Where one turn sends some rows of the set: a few examples, then the rows asked
suboz:  285   19   93 -189  -85 -226   35  156  -65  192 -204  294  312 -394   33  353   46  -92  -51  -84  -83  144  180 -190  241  -75  112  -63
feva:  315  182   40 -103  178  159  165  167  -35  153 -171   86  293 -528 -130  239  138  207 -102 -107  -66  -16  -94 -159  -61   81   52  -37
Bavad:  365  173   73   -4  196  135  141  165  -63  209 -153   80  368 -413 -177  257   98  158  -69  -86 -129   -8   29 -132    9  107   65  -54
suv:   49   48 -107   35  -83  -10  484  233   94 -227   59  123   50  181  188  294  -13   11 -213   -5  151  -29  195  -80   65 -217  226   62
geg:  433  178    8 -243  198   80  171   79  -94  134 -178  261  371 -112    9  219  222  218 -372   26  -96  144  181 -244   75 -360   -4   53
Nozam:  360  -11  120  -19  -11  -23  121 -139 -136  -53 -149   84  330 -437   82  120  179   99  -56    2 -252  100 -139 -282  287 -180   35 -239
nif:  197    9   37 -304 -116 -218   49  175    1  134 -241  310  250 -475   75  336   50  -60 -108 -110  -11  112  127 -207  149  -60  112  -54
novol:  303    9  133 -100  -44   52  227 -180  -86 -188 -155   85  397 -379   38  129  235  124 -141  -21 -252  101 -151 -280  304 -230   -3 -219
digo:  130  -76  -69 -171   12   -1   58    9   98  -57 -295  173  374 -324   32    2   35  169 -318   11 -105  -99  137 -297  -31  100  113 -251
Dav:  201   24  116 -287 -172 -203  133  140   -6   56 -214  314  366 -357   11  393   82 -126 -105 -129  -76  162  178 -174  288 -124   90  -34
situk:  397  111  -71 -277  182    3   70   81  -91  173 -217  286  255 -238  113  145  183  234 -367   48  -47  112  130 -304   -4 -332   25    3
zabet:   10   61  -53  111 -104   47  527  246  114 -264   85   34   60   49   93  324  -30   -8  -88  -71  131  -76   82  -33   60  -51  237   26
Diput:   69   69  -52  173  -43  150  562  122   69 -341  112  -44   66   63  113  227   47   97 -116  -23   64  -89  -46  -79   70 -140  189  -27
Dogut:  -26  105  -41  163  -85  -47  502  240  196 -213   80    9   56   22   59  362  -86   42 -117 -104   90  -80  -17  -55   72  -88  269  -44
vovig:   14   95 -108   79  -47  -93  454  250  184 -154   51  112   42  178  135  331  -75   77 -263  -37  124  -32  138 -104   36 -241  264    6
bizu:   55  111  -51  221    6   66  533  110  143 -282  102  -59   52   66   91  246    2  175 -180  -34   23  -73 -123 -116   64 -212  216  -86
gak:  192  -95  -29  -82   10  -39   24  -22   46  -12 -269  174  442 -219    9    8   10  122 -283   46 -179  -72  231 -290   63   81  119 -270
denu:  291  213  118  -85  138  184  254  185  -11  105 -147   80  422 -415 -243  326  141  128  -82 -147 -104   10  -15  -93   42  107   42  -13
logu:  471  114  -26 -142  214   19   58   44 -130  206 -185  250  329 -150   66  139  161  220 -326   76 -134  114  190 -283   62 -309   26  -32
zam:  315   -4   69 -143  -18  -11  139 -125 -104  -87 -171  117  249 -513  135  115  216  154 -116  -16 -177  100 -209 -315  213 -239   15 -205
Tam:  183  146  -36  124   16  127  570  162  -10 -241  144    7    3   72  153  316  104  102 -113  -24   95   18  -46  -75   98 -322  157   81
Dolep:  164  198  -34  158   42   20  537  180   62 -158  143   11  -17   65  124  367   49  151 -159  -48   66   43 -122  -98   99 -388  192   44
kenok:   78   82  -56   80 -102 -143  473  146  100 -211   89  102  -10  115  228  351   -2   52 -195  -29   76   58   -2 -142  182 -423  224  -15
gadi:  131  -53  -23 -166   -2   35  127    1  115 -110 -278  186  514 -143  -44   40   38  136 -375   10 -151  -75  259 -256   46   78  101 -219
zub:  123   63  -49   41 -111  -30  514  153   14 -264  110  105   -3  111  250  320   57    6 -143   -7  108   57   57 -106  183 -374  188   60

feva turns into -> situk
Nozam turns into -> suboz
zub turns into -> zabet
Now find these:
kenok turns into -> Dogut
Dav turns into -> denu

Where one turn sends some rows of the set: a few examples, then the rows asked
tof:  276  153  118  -83   88  267  188   -1 -143 -140  -34  119  220   49  144   13  -45  112  -42    2
laf:  -60  134   70  -82 -162 -139   73 -156  298  108   72  -99  -17  -38   -2 -106  152  -36    1  159
zufik:  -36  -15  -23  -65   50  350  -28  -99 -308  -34   -9   78  100  187 -112  238 -117  129 -178  -64
zat: -245  -71  112   24  -22  -80  -98  -25   64  133 -221  156   22 -124    1  -64  178  138   30 -157
febu:   58  189   -8 -202  -77 -103  130  -54  -43 -178   79  -73  212  161 -309  181  -90 -208  -50   31
Geni:  -11   17  -65   -8 -129  -40 -224   70  -46  209 -120  -41  114  217 -345 -218    6 -116  100  -63
basef:   61   37  165 -163  -80  271  183  -64 -228 -102  164 -179  118  178  -62  124  -62 -129 -183   98
Livul:  -25  149   35  -30  128  165  -67  239  -87  161  -13  121   73 -286   20 -130  128   87 -111  141
mepe:  -23  131  256 -323  -18  207   85   23   70  -17   62 -136  196 -103  -75 -115 -167   38    8  268
Lem:  -93  -77  148 -168  -32  144   50  -96  -78  101  154 -346  -57  -25  -81  -69   49 -220   37   97
sed:   31  330  151   78 -139   73  -66  -50   76  209   58  136   62   38  102   64 -253  149   18   70
zom: -132  -10  188 -122  -76  -33  403   -6  -33   93   56  235  225  -36  120  -17   14  113   51   46
tefop:    4 -180   47  -51  -84 -163  -33   16   86  133  -29 -175  138  159  -29   33 -291   24  212  116
dofu:   30   28  205   97  -42  -41  -88  130  151 -134   -9   -3  242  172  152  -45  219  100 -130  109
marid: -148 -192 -146  176   -7  194    5 -122 -142  178  -89  163   36  110 -122  144  170   55  -77  -93
galiz:    0   76  -38  -42   61  -74  214   19 -297   -2   79  -75   11 -194   21  -92 -227 -158   80   69
nunet:   75 -294 -111  -60   44 -103  108   63  105  207   63   77  215  113 -184  -34  212  127  -97   52
vov:   -6   15   57 -237   43 -151   44   92  -70   30  -49 -216  111   10 -229  -65   99 -271   78 -192
labe:  -10   91 -119   18 -210  130 -129   54 -168  -32 -168  314  123  118   -3   -6   -7  269 -105   17
Rasu:  145   30  -81  186  115   81   65 -102 -103  127  -97  244  193  196 -321  -87   84  -97   77  -79
Tid: -215 -179   14  130 -168   70 -136 -143   67  242    2 -152  -47  109 -132   -8  100  -98   65   46
mef:  -29   98   12 -118  211  142   16 -105 -177  -72  -44  180  247   51 -425  118 -209  -23   51    0
Kosi:   19   48   15  -31  232   64 -271  -67  -63   57  143   93  108   34 -234  -49   -1  241 -241 -168
ramez:  -23  191  194  204 -114   16   51   19 -207 -111  139   95  242   50 -158  -42 -148  -66 -312    2
zepa: -158   37  -40 -340   39  -58 -125  -49  -14  -97   85   18   46   63  108 -106  -25  311   94  110

laf turns into -> tof
tefop turns into -> ramez
basef turns into -> marid
Now find these:
sed turns into -> dofu
vov turns into -> mef

Where one turn sends some rows of the set: a few examples, then the rows asked
lito:  -46  -43 -332  -81  127  210  -58   17   96 -231  -85 -118 -124 -101  -29 -314  155  167  135 -189  381  -51   11
tud:  -44  166 -217  -96  -45  208 -107  212   92 -155   63  -64  134   14   28 -408  243   73   22 -332  -71  129  -76
zeto:  -63   31  -79   -6  255 -185  264   23   95  -99   23  -21  159 -224   31   -4   39 -129    2  -61  -96  182  -45
sabu:  116   28 -151 -116   46  173  -49  251 -196  -16  225 -268  197 -288   81 -300   -8   -6 -201  -50  202  151 -364
Rep:  140  128 -445  -15   44  153 -181  -99   77 -159  163   22  128 -141  250 -329  -21   58   11 -203  128  -15 -124
veg: -158 -131   44 -305    2   22 -138  108  146 -138   55 -196  190 -458  -40 -277  102   -6   93 -304  -17   75 -122
tus:   -6   74 -161  213 -274  168  110  426   53 -185  -21 -224  103 -135   63  -49  -80  -45   43 -176  167   65  -47
bakin:   -1  -11 -236 -164  -86  -11 -230  204   33  -84   -8  119  163  -76    7 -617  -46  -75  104 -298  264   86  -99
pifin:   20  100  -25   11   98  -54   15  190   97    0  197 -228  343   75  197 -134  209  -86  -31 -398   97  233  -40
borit:  -49 -107 -173 -208  268  121    2  243    8  -71   28 -322   97  -55   55 -266  327  186  175 -382  269   38  -18
tuz:   23 -187    0  -49   97  -76 -202   51  217  -59   60   85   44 -361   73 -286   90 -317  180 -152  322   21  -64
bak:  -16  -66 -276 -144   80  -19  -29  478   16  -66   42   51   50  -37  167  300  -61  -35  117 -140  318   80  -96
mepaf: -194   33 -324 -154  -81   73   50  269 -175 -153  -45   42   58 -220  125  214 -125  151   52 -193  214  110 -170
Vap:  -28  130 -298 -405  141  -86 -161  345  -93   -9  -12 -119   59 -387   22   27   -3 -126 -114  -22  234  -38 -214
Lefo: -119   91  -95 -120  227  -83   59   77  126 -105  -17 -464  118  -79   32  -23  153  -69  215 -262  335   86  118
podir:  -10   82  -90 -258  -16 -275 -153  141  147  -45   72 -284  393 -153   27 -304 -177 -174  -16 -306  229  114  -27
podaz: -178 -204   97   38  -48  -60   38    6   90 -109   73  -39  219 -318  158  -63   14  -78  244 -380  197  194  -44
pogur:   -9  -43 -168 -170  321  -68  180  249   69  -71   68  -41  186 -213   66 -126  160    3  120 -164 -264  104  -88
Tibis:   32 -319 -148 -215   84  126 -223   92  305 -216  193   12   96 -246  108 -128  -71   64  244 -205  114   32 -107
Tobu:  -32   99 -365 -322   90 -111  137  451    6 -134   46 -281  123 -308  123   -8 -156  -93  162   39  389   36 -149
Kado:   12  -87 -259 -209   90  -80  189  662    3  -69   35 -169  111 -154  125  -66   30  -45   93  -81  471   54 -149
Kib:  -10   31 -261  -64  281  -18  -11 -217  -11 -105   40 -251   31 -210  129 -159   40  -18  109 -130  517   33  -31
bulu: -134  -30 -250 -154  -45   51  228  514 -130 -145  -51   -8    1 -179   15 -216   42   39   25  -44  471  156 -220
Poda:   12 -133 -127 -223  -22  -53 -143  357  171  -97  141  -82  331  141   74 -296 -103   40  157 -406  172  202  -44
nida:  201   67 -208   17  120   58  -66  386 -196  100  198 -202  203 -287  262 -286   61 -252  109 -111  270   52 -245
duzav:   53  156 -257    5  -97  227  -62  321  131 -232  129 -193   35  -36   31  -16 -204 -140  208   66  136  166 -101
toguf: -116   77 -166 -196   53  -57  -44  456 -232   60 -107   79   10 -288   22 -103  204 -167  -65 -156  323   62 -200
bik:   86 -100 -229   94  256 -126  184  -11   85  -96   11  179   54 -289  102 -155   37  -72  -92  -26   54   10  -94
Ruko:  -28   17 -278  -33 -142 -123  -97  -64   36 -147   44    0  283 -143  171 -297 -340  -20  121 -310  326  110  -52
tis:   92 -125 -319  -29  232   14  120  237  166 -146  -15  165   25 -224   70 -214  121   42   68 -107 -148  -71  -52
delot: -148  101 -370 -267    0   21  189  276 -183 -184   14 -111   55 -323   81 -137 -160   45  105   46  412  158 -262
Gigu:  120  238 -214   84   57 -135 -101  -49  248  -88  110 -186  201 -104  189 -123  -10 -268  -66 -167  231   15   35

Vap turns into -> mepaf
Kib turns into -> lito
Now find these:
pogur turns into -> zeto
Ruko turns into -> bakin
sabu turns into -> tus
Tobu turns into -> delot
pifin turns into -> Gigu
veg turns into -> podaz

Where one turn sends some rows of the set: a few examples, then the rows asked
kud:  146 -130   77 -185 -119  212  -83  263   44  174 -120  -30  291 -110   49   33 -319   53  -39  365  413  114
vizek:  139   -7  -10 -194 -513  136  -53  115   21  -36 -260   59  -23  131 -279  -68 -140   -7  -26  328  114  117
tezav:  378  106  -12 -126  -42  418 -115  215  -13   20  182 -123  -33  -65  -99 -114 -163  -12   12  345  136  164
Tav:  211  -89 -168   32 -238   60   92  206  -49   -6  158   57   55  257 -137 -123   -4  138  216  476   31  326
zesu:  -45  -48   48 -205 -137   88  103  245 -112 -240  187  -63   61   96   99  -47  -53   23   47  224  389  115
pav:  171  235  167 -157   54   15  180  217 -198  -11  -59  114   87    6 -101   26  -21    2 -191  226  346   70
muku:   22   36 -152    3   -9  -48  203   74  -23  177 -153  -66 -179  260 -176   15 -243  187 -199  233  -67  383
gotuk:   77 -117   95 -316  -71  236   52  161   67  235 -202  -22  215 -141   65   42 -316   37   18  331  358  110
tubot:    0   79   59 -104  -37  194   39   10  198  160   -6 -158 -420   90 -132   22 -423    6   43  178  134  239
gite:  212  160  130   33  -33  380 -105  168  -66   68   60   94  -94 -159   47 -142 -137  128  158  319  242  142
Dupu:    8   10   81  -55 -108  129   74  -48  212  201  -35 -168 -382  145 -213   44 -256   -9   74  120   74  164
Bezi:  -57 -184   -4  -64 -197   61  138  315  -23   81  115  -96 -376  291 -198  255 -253   19   93  442  207   26
Subi:  109    3  271 -154 -347  110   72  244 -115   41  -27   64   39  196 -438  -30   12   71   29  232  111  326
Niz:  188  -31  -25   66 -214  129 -252  272  -27  138   -8  -91  228  -49  -52   71 -169  114 -209  422  337  141
Leke:  401  102  -20  -92  -30  418 -150  222  -48   30  132  -79  -48    2  -56 -147 -149   16  -12  390  117  196
zirok:   -8 -283 -132 -261  -84  114   80  174  152  207 -224 -182  -52   90 -154   26 -293   53  234  473    2  282
ziru:   55  -90  -90 -122 -330  235  105   18 -100 -150 -163  101 -123  169  -98   14 -139 -189 -217  343  263  354
Pomo:  -48 -122  -71 -262 -164   70    7  -39  119  205 -181 -181  138  -11  -54   48 -245   68  261  288  230  335
sozu:   67  -56  169    8   11 -126  122  451   11   83 -194 -109   18  242 -250  145 -327 -181  -50  345  105  308
nakub:  149   52   92   17  106   73  122  597    1  -49 -109  130   38  163 -115  -86 -270   23 -123  421  100  176
sobu:   70  -26  -37   -8  -65  272  223  261 -153 -159  168  -46  189  191   55   57 -159   17  173  406  346  126
Bisu:  -23 -260  -90 -265 -151    8   30  137 -110  374 -121   16 -212   36 -119  230 -102  257 -113  361  137  322
zol:  132   74  -65  -48  226   20  253  128  -53  243    2  -85  -74  109 -284   24 -324  203 -141  363   78  444
tak:   10  -59  143  249   28  125   15  105  -48  337 -199   -4 -333    8 -174  107 -138    4   54  456   69  325
Zel:   67  -15  -77  128  -35  307  255  237 -148  -48   93  -44  165  275    1  143 -146   29  157  518  258  155
mem:  -11   33   17 -119   67  145   73   38  143   30   36 -168 -433  -28  -62   13 -437  -20   47  239  198  266
suz:   56  -86 -264   62  -32  119  248  123 -185    1   49   56 -151  225 -114  -32   -1   34  212  556   80  276
pom:   21  101  217   43  -55  294  -89  156  -23  128   -1  129 -173 -178   83 -108  -94  172  185  291  258  151
Gosup:  222  -54    9   56 -208  165 -266  272   10  144  -20 -112  250   52  -64   71 -179   79 -157  443  342  136
kas:  -21 -213  -55 -207 -180   13   44  138 -119  458  -54   14 -139   25 -177  186 -169  341  -52  444  228  194
livap:  235  -32  117 -210 -232   38   56  130 -119  114  -94  230 -323 -153   26 -102  -54  -85   50  320  143   87
taf:    7 -253   -3 -125 -143   90  134  270   22  149   96  -91 -342  308 -291  321 -111  -20   79  396  158  129
reku:  183  152  126   16   97   37  125  505  -96  -63  -98  187   98   66  -94  -66 -207   32 -161  353  237  122
sumub:  -38  -82   21 -200 -137   80   90  329 -111 -234  231  -74   63   43   54    1  -71   14    1  251  386  129
sav:  107  -74  223  -10  -40   94  -52  164 -109  315 -131  128 -407 -189  -90  -48  -94  -74   41  361  164  199
pekef:   27   96 -118  -68  108  -11  277  111  -39  223  -74  -23 -104  238 -236   26 -304  235 -188  295   54  418
larob:  119 -121  193  -78 -234  346    2   71 -143   96   34   53  -71   97 -236   19  -41  -65 -139  277  245  584
Nerag: -197 -163  194  -40    6 -182  119  371   59  141 -242  -51 -127  115 -194   71 -217   67   58  309   77  351
Firif:  -35 -175  -77   16 -199   -8   60  304  -16   17   78 -153 -323  173 -149  220 -316   61  123  524  213  -18
mabim:   17  -49  153 -171 -191   -2   29  -31  102  147  -34  -49  204   15  -31  122 -142   11  133  154  368  465
vul:  177  284   99  -89   39   27  203  194 -187  -27  -22   73  102  -31 -137   17  -40   12 -191  219  299   58
Lamaf:   -6 -147   11 -151 -123 -101  106  138 -143  411  -47  -40  -50  -59 -227  178 -173  353   21  453  250  110
bovur:  -36 -104 -112  -79   41  160  386  -31 -111  127 -147  -17 -262  114 -114  108  -84  -63  217  478   98  192
Lili:  328    0  109   46  -88   33   58  326  -14   55 -137   12  -25  201 -129  218 -295 -308 -181  406  165  337

sumub turns into -> Niz
nakub turns into -> pom
Now find these:
Bisu turns into -> muku
kud turns into -> reku
mabim turns into -> Lili
ziru turns into -> vizek
suz turns into -> Pomo
kas turns into -> pekef
zesu turns into -> Gosup
tak turns into -> bovur
Firif turns into -> Lamaf

Where one turn sends some rows of the set: a few examples, then the rows asked
buno: -101  -37  -29  171  -53  -67 -209   49  177  -59  395  142   -2  -18   79  -13   33  -43   56 -194  -31  -42  133 -252   -4
dekuf:  -39  237  116   40  286  -31 -157  134   30    7  -85  192   71 -100 -187   59  -61  -51   56   50   26  302  304  125 -143
bugak:  -74  -88 -218  -92  171   11  -89  -50   82   45  161  -54   43 -277  149  253 -105  132  254 -100  149  -63   12  -14 -115
Mik:  104  254   71   68   81 -101  -59   71   69    2  -98  199    3  -44 -316   30   -8   13   62   45   43  317  260   36 -201
fug: -145  -78  197   17   42 -173  122   28  -76  -75 -185  -59  179    8   97   25  -15 -120 -158 -115 -204   -3 -120 -239  220
pobo:   30   35  -36  100  234  361  -65   11   -4   41 -121  116 -209  171    3  -80  -74   63  136 -360  125   18   46  -13   54
faf:   12  199   51   26  296  -66  -66   63   -2   17 -107  121  138 -140 -233  124 -105    3   46   18   73  305  308   83 -213
bobas: -252   28  129  197   92  -60 -305   77  144    5  -35   92    4 -216   23    3 -112   43  292    2  170 -162  -20  -30  221
zav:   60  231   44   38  174  -90  -39   37   29   -1 -106   88   86  -92 -328   74  -72    7   48  -17   64  347  316  -37 -223
mam:   92   15    0  200  145  241   80   -7   48   -1 -219  224 -112  -38  -51   -1  -77   38  205 -388  221    2    6 -204   62
vuze:   81  -49  -69  227 -120 -154  -88 -130   95   46  129   25  -24   94 -150   -6 -118  292   80  -23  148 -199  -27   63  -63
Futel:  107   32  -85   61  140  328   34    6   50   17 -142  188 -231   34   23    2  -14   43  219 -364  159   47   -4 -109    5
zetu:   50  -36    8  248  242  238   60  -14    0  -14 -100  195    0   33  -23  -15 -130   17   72 -455  176  -13   99 -216   38
denam:  -41 -132   88  -50   59 -135  149  -20 -115  -35  -65  -49  148  149  170   50   -4  -18 -243  -72 -243  -41 -138  -14   80
voke:   68   12  -13   32    6 -477 -137    2  -57   15 -167    4 -182  -21   84   85   67   92  206  148   12 -132  -52  105   54
Riv:  -88   50    5   22    9 -457 -186   29  -37  -70  -63 -194 -122  -40    8   13   94 -112  166  -97  -89   63  153 -388  101
keru:  -67  -31   15 -248  -31  -56  130    8  -43  -31 -183 -156  -38    2  151   89   96  -74  -25  -68 -232   96 -193 -166  113
Zap:  -91  -32  103 -132   11  -81   53  -14 -104    3 -236 -183  -21  181   66  -21   11   24 -108    3 -218   -3 -205   29  183
Nabed: -163    3  110  133  214 -466 -268    3 -139   -5 -185 -207   -9   44    4  -11  -79   23   92   27   -9 -110  117  -35  181
selu:  -36  -70  116  -86  -33 -168  212    0  -42  -43 -289   -5   94 -116  123  127   21  -41  -14  -18 -127  -21 -256 -134  157
lumob:   58  -39  -15  213  296  286    6  -19  -37   28  -79  169  -52  152   14  -42 -147   90   39 -387  155  -50   75   -2   18
Fupez:  112 -118 -115   50  120 -530   35  -62 -109  -24   25  -19   71 -100  156  223   -3   54   59  -33   -1 -106   80  -83 -118
nop: -190   36  -99   14   45   -4 -252 -101   64   32   60 -371  -61   24 -196  -33 -139  143  184 -176   97   28  122 -241   42
vofid:  -45  -42 -130 -112  176 -355 -199   45  -93  -29  171 -120 -106   43  262  108  117  -88   51  -71 -174   28  169  -95  -53
las:   42  250   80   38  158  -50 -123  134   72   -7  -16  260   -2  -54 -194   38   26  -51   44   54  -11  320  282   95 -186

keru turns into -> fug
faf turns into -> las
Now find these:
bugak turns into -> buno
voke turns into -> Fupez
zetu turns into -> pobo

